In the data rows, the value 128 means zero.
Some points, one per row:
[128 125 104 122 120 173  61 118 161 166]
[109 103 174 110 107 112 169 146 136 118]
[187 101 120 181 111 131  97 113 117 141]
[107  97 175 128 108 125 116 174 122 136]
[119 104 177 122 105 100 143 159 124 134]
[183 127 109 174 134 121  61 101 129 128]
[144 159 106 157 150 127  50 102 130 121]
[181  89 117 161 134 126  75 154 115 141]
[142 146 104 140 166 136  58 110 121 125]
[126 103 178 108 114 103 150 160 119 123]
[192 102 125 155 106 112 117 163 103 139]
[120  92 166 105 106 110 160 161 125 156]
[122  99 173 101 115 117 161 169 113 121]
[177 129 119 188 132 120  67 100 117 117]
[138  83 154 108 121  89 176 170 123 141]
[126  98 169 108 106 110 166 172 117 130]
Here are 19 more points, each followed by its number:
[167 127 105 178 148 116  60 117 125 122] 0
[154 150 107 144 157 109  50 138 125 119] 1
[147 151 112 134 167 120  56 122 122 113] 2
[130  99 151 121 105  90 199 164 119 134] 3
[116 113 115 109 114 161  73 144 168 175] 4
[123  99 177 119 101 126 130 160 125 126] 5
[124  96 178 119 109 102 144 152 127 131] 6
[148 149 105 132 165 131  58 108 128 122] 7
[145 109 122 132 110 161  48 155 135 178] 8
[129  95 177 118 114 107 158 146 112 129] 9
[113  87 166 110 110 118 162 166 122 148] 10
[114 104 125 120 109 138  82 215 137 168] 11
[ 99  95 168 102 112 138 128 181 127 143] 12
[125 104 122 117 102 159  87 183 131 188] 13
[135 155 116 134 163 136  46 112 126 114] 14
[150 147 110 135 162 142  51  96 123 127] 15
[154 141  98 166 154 125  60 116 122 127] 16
[140 147 106 134 165 133  51 112 129 127] 17
[167 143 108 150 154 125  54  92 128 127] 18
Which three of these numbered points are nearest to each point below, ignoring the 3 directions in which the first points spread most? Their numbers follow each, nearest first.
[110 104 128 111 114 129  87 219 140 168] > 11 1 13
[137  89 165 100 109 101 160 160 131 143] > 18 4 6
[136  85 143 115 106 116 198 173 125 124] > 3 10 16
[143 148  88 139 156 131  66 122 133 138] > 16 7 17
[125  93 139 152 106 110 207 140 107 143] > 3 10 9
[111 101 177 114 109 103 151 149 127 142] > 6 9 10
[120  87 172 106 109 128 146 155 124 145] > 9 10 6
[118  98 174 109 106 116 153 163 125 130] > 6 9 5
[132 126 101 143 117 146  49 158 149 173] > 13 0 16
[135 100 154 109 108 119 202 163 107 116] > 3 10 15
